The rows of A fall into a few groups, and each row is roughly a mix of its group's hidden directions.
A, 93 rows:
3, 10, 4, 10, 1, -6, -22, 33, -22, 9, 4, 8
11, -26, -1, 8, -14, 14, -10, 15, -15, -9, 19, 16
26, 8, -20, 9, 8, -2, -22, 15, -13, -9, -9, -13
-31, -8, 20, -23, 8, 2, 0, 12, -14, -11, -4, 4
-15, 10, 0, -17, 11, -6, -20, 34, -8, -6, -9, -6
-2, -5, 22, 7, 6, 11, 28, -20, 9, -1, 0, -23
-23, 16, 12, -18, 29, 11, -7, 11, 0, -11, -2, -1
14, -7, -7, -20, -7, -15, -25, 21, -15, 3, 0, 15
0, 2, 24, -16, 7, 4, 28, -25, 10, 6, -4, 2
5, -8, 10, -32, -3, 22, 9, -21, 9, 8, -12, -2
-4, -2, 6, -16, 0, 12, 3, -39, 6, 19, -11, 7
12, 12, 6, -26, -1, -17, -8, 21, -21, 3, -6, 16
2, -6, 2, -6, -2, 6, 26, -35, 22, -1, -1, -3
-8, 18, 3, -24, 12, 5, 4, 3, -12, -23, -14, 22
7, 16, 0, -8, 16, -18, -13, 15, -29, -4, -17, 5
1, -5, 8, -13, -14, 1, -3, -23, 5, 24, 15, 26
25, -7, -7, -4, -20, -2, -27, 3, -10, 16, -2, 16
5, 4, -1, -20, -17, -15, 20, 18, -10, -21, 3, 18
17, 10, -2, -8, 3, -17, 8, 33, -4, -21, 5, -13
2, 4, -25, 32, -4, 7, -18, 4, 5, 0, 18, 8
9, -10, 4, -30, -2, -25, -18, 8, -9, 5, 9, 14
-8, 8, 0, 22, 29, 5, -6, -25, 2, 8, -9, -16
3, -5, 9, -19, 14, 21, 19, -26, 3, -7, -14, -10
10, -3, 1, -39, 4, 1, 2, -23, 6, -8, 5, 13
-27, -7, 21, -6, -9, -7, -3, 22, -15, 9, 7, 16
9, -9, -5, -10, -5, 3, 1, -37, 22, 12, 15, 1
26, -23, 9, -11, -2, 1, 6, 17, -9, 0, 0, -25
-10, 9, 3, 13, 20, 0, 8, 27, -2, -22, -9, -20
-20, 12, 21, 8, 7, -15, 2, 23, -20, -8, -12, 7
3, -1, 16, -35, 11, 3, 16, -20, 1, -14, -2, 6
9, -6, 1, 9, -8, -10, -16, 37, -21, 4, -8, -2
-22, -16, -4, 11, -24, 16, 1, -16, 18, 10, 5, 12
-11, -2, 4, -1, -25, -5, -1, 3, 20, 20, 22, 20
33, -6, 1, 8, -7, -9, -8, 10, -30, 1, -10, -4
-12, -4, 14, -8, 19, -2, 28, 7, 3, -18, 2, -24
10, -4, -6, -23, 6, 18, 16, -29, 16, -9, 4, -3
26, -24, -4, 10, 2, 12, -7, -2, -20, -14, 18, 5
-16, 8, -8, 18, 4, -13, -10, 37, -11, -4, -4, -2
3, -11, -6, 30, -2, 7, 9, 12, 8, 8, 4, -32
1, -13, 5, 6, -6, 18, -1, -19, 27, 20, 19, -8
31, -16, -1, -16, -8, 10, 8, -24, 4, -1, 16, -1
11, -18, 13, 3, -5, 2, 12, -27, 15, 16, 13, -19
2, -4, 28, -2, -2, 4, 27, -25, -1, 12, 5, 12
-25, 8, 4, 27, 7, -3, -16, 23, 9, 14, 4, -4
-11, -7, -18, 19, -14, 6, 6, -20, 25, 3, 17, 7
2, -6, 14, 6, -9, -9, -13, 26, -33, 7, 1, 10
11, 10, -5, 19, 21, -8, -15, -17, 8, 16, 4, -22
-21, -3, 11, -13, -1, 5, 23, -23, 26, 3, 4, 3
15, -1, 5, -19, 16, 15, 17, -9, 4, -14, -13, -26
4, 14, -9, 7, -4, -28, -24, -5, -9, 21, 2, 13
-15, 8, -5, 22, -9, -13, 12, -11, 24, 7, 24, 4
-36, -10, -13, 9, -11, 4, -10, 6, 12, -3, 17, 11
-2, -12, -12, 29, -19, -3, -13, 0, 12, 9, 25, 5
5, -5, -12, 10, -13, -18, -29, 21, -7, 16, 6, 8
-7, -16, -11, 16, -27, 0, 9, 8, 4, -15, 20, 17
6, -3, 6, -41, 12, 2, 13, -12, 1, -17, 1, 3
1, -10, -28, 18, -14, 5, 2, -21, 22, -5, 9, -2
-14, -10, -30, 16, -21, -6, -15, 11, 13, -1, 10, 2
14, -2, -8, -12, -9, -12, -12, 22, -29, -12, -10, 12
-6, 19, 19, -24, 16, -7, -4, 25, -4, 8, -11, -3
10, -22, -6, -1, -11, 25, 3, -9, 21, -4, 2, -25
-18, -21, 17, -5, -18, -9, -1, 15, -26, 2, 2, 12
-13, -4, 2, -30, 12, -29, -4, -2, 7, -4, 17, 7
5, -10, 8, 32, -12, -6, -7, 19, -8, 19, -1, -16
-28, 19, 1, 17, 2, -20, 2, 25, 1, -2, -1, 8
9, 10, 1, 1, 20, 6, -23, 21, -28, -12, -5, -4
-11, -5, -8, 8, -27, -11, 2, 27, -2, -12, 11, 19
11, 9, -3, -3, -5, -25, -22, 7, -20, 14, 6, 22
-13, -5, -10, 4, -9, -9, -25, 34, -15, -2, 2, 3
12, 1, -6, -6, 11, -3, -3, 17, -29, -24, -20, -6
-15, 11, 11, -1, 14, -2, 12, 27, -17, -21, -14, -2
12, 18, 5, -25, 14, -16, 2, 14, -21, -7, -17, 1
9, -9, -15, 6, -30, -12, -13, -10, 4, 13, 18, 17
-32, -18, -12, -19, -12, -7, -3, 8, 10, -13, -6, -7
0, -5, 16, -30, -2, 17, 23, -18, 8, 1, 1, 11
6, -3, 2, -8, -5, -18, -20, 32, -22, 1, -5, 11
-6, 8, 3, 7, 12, 16, 20, 23, -10, -22, -16, -15
-18, 13, 10, 19, 12, 10, 21, 14, -6, -16, -14, -13
23, 3, 1, -13, 5, -13, -18, 19, -29, -1, -1, 10
26, 4, -2, -8, 15, -10, -2, 18, -25, -20, -5, -9
-26, 1, 6, 8, 13, -28, 2, 24, -2, -4, 8, -10
-10, 11, -12, 25, 2, 6, -23, 19, -1, 5, 19, 13
-9, 6, -7, 30, -3, -2, -8, 34, -11, 1, -8, -6
20, -6, 7, -27, 4, 6, 0, 18, -25, -14, -10, 4
5, -8, -1, -19, 8, 10, 19, -29, 21, -4, 11, -12
-10, 7, 7, 9, 7, 1, -23, 30, -24, 1, 8, 11
13, -5, 4, -29, -5, 6, 15, 18, -13, -23, -11, 0
6, 2, 18, -28, 15, 2, 21, -17, 4, -5, -17, -11
-8, -18, -7, 1, -31, 7, -3, -16, 4, 9, 8, 26
-15, -12, 23, -15, -14, -6, 26, -14, 8, 11, 0, 8
-30, -1, 15, -31, 5, -5, 2, 15, 3, -4, -9, -3
35, -17, 7, 4, -17, 15, -3, -5, -7, 15, -5, -10
3, -21, -14, -10, 1, 2, -5, -6, -17, -30, -16, -16

Here is one row of each group, with its name. Which group are the others in?
5, -7, -3, 1, -11, -3, -7, -35, 19, 21, 15, 6	U
2, 0, -7, 9, -10, -16, -15, 31, -22, -9, 3, 15	Z
20, 18, -9, 24, 8, 3, -21, 18, -11, 7, 8, 4	R

-30, 11, -10, -13, 16, 9, -5, 2, 26, -11, 3, -4	R
-13, 19, 5, -13, 15, 15, 19, -5, -4, -25, -15, 10	U
0, -1, 2, -25, 15, 13, 25, -17, 11, -19, 2, -10	U
-11, 3, 16, -25, -6, 8, 14, -22, 12, 17, 0, 18	Z
0, -1, -5, 24, -24, -11, -8, 16, 1, 22, 15, 15	R
-10, -17, 6, 13, -19, -6, -11, 18, -27, 5, 9, 15	R
14, 6, -16, 0, -17, 8, -24, -14, -1, 12, -3, 27	U
-1, 1, 6, -20, 9, -12, -3, 33, -21, -16, -8, 4	U
-5, -15, 11, -15, -13, 23, 0, -23, 12, 20, 5, 14	Z
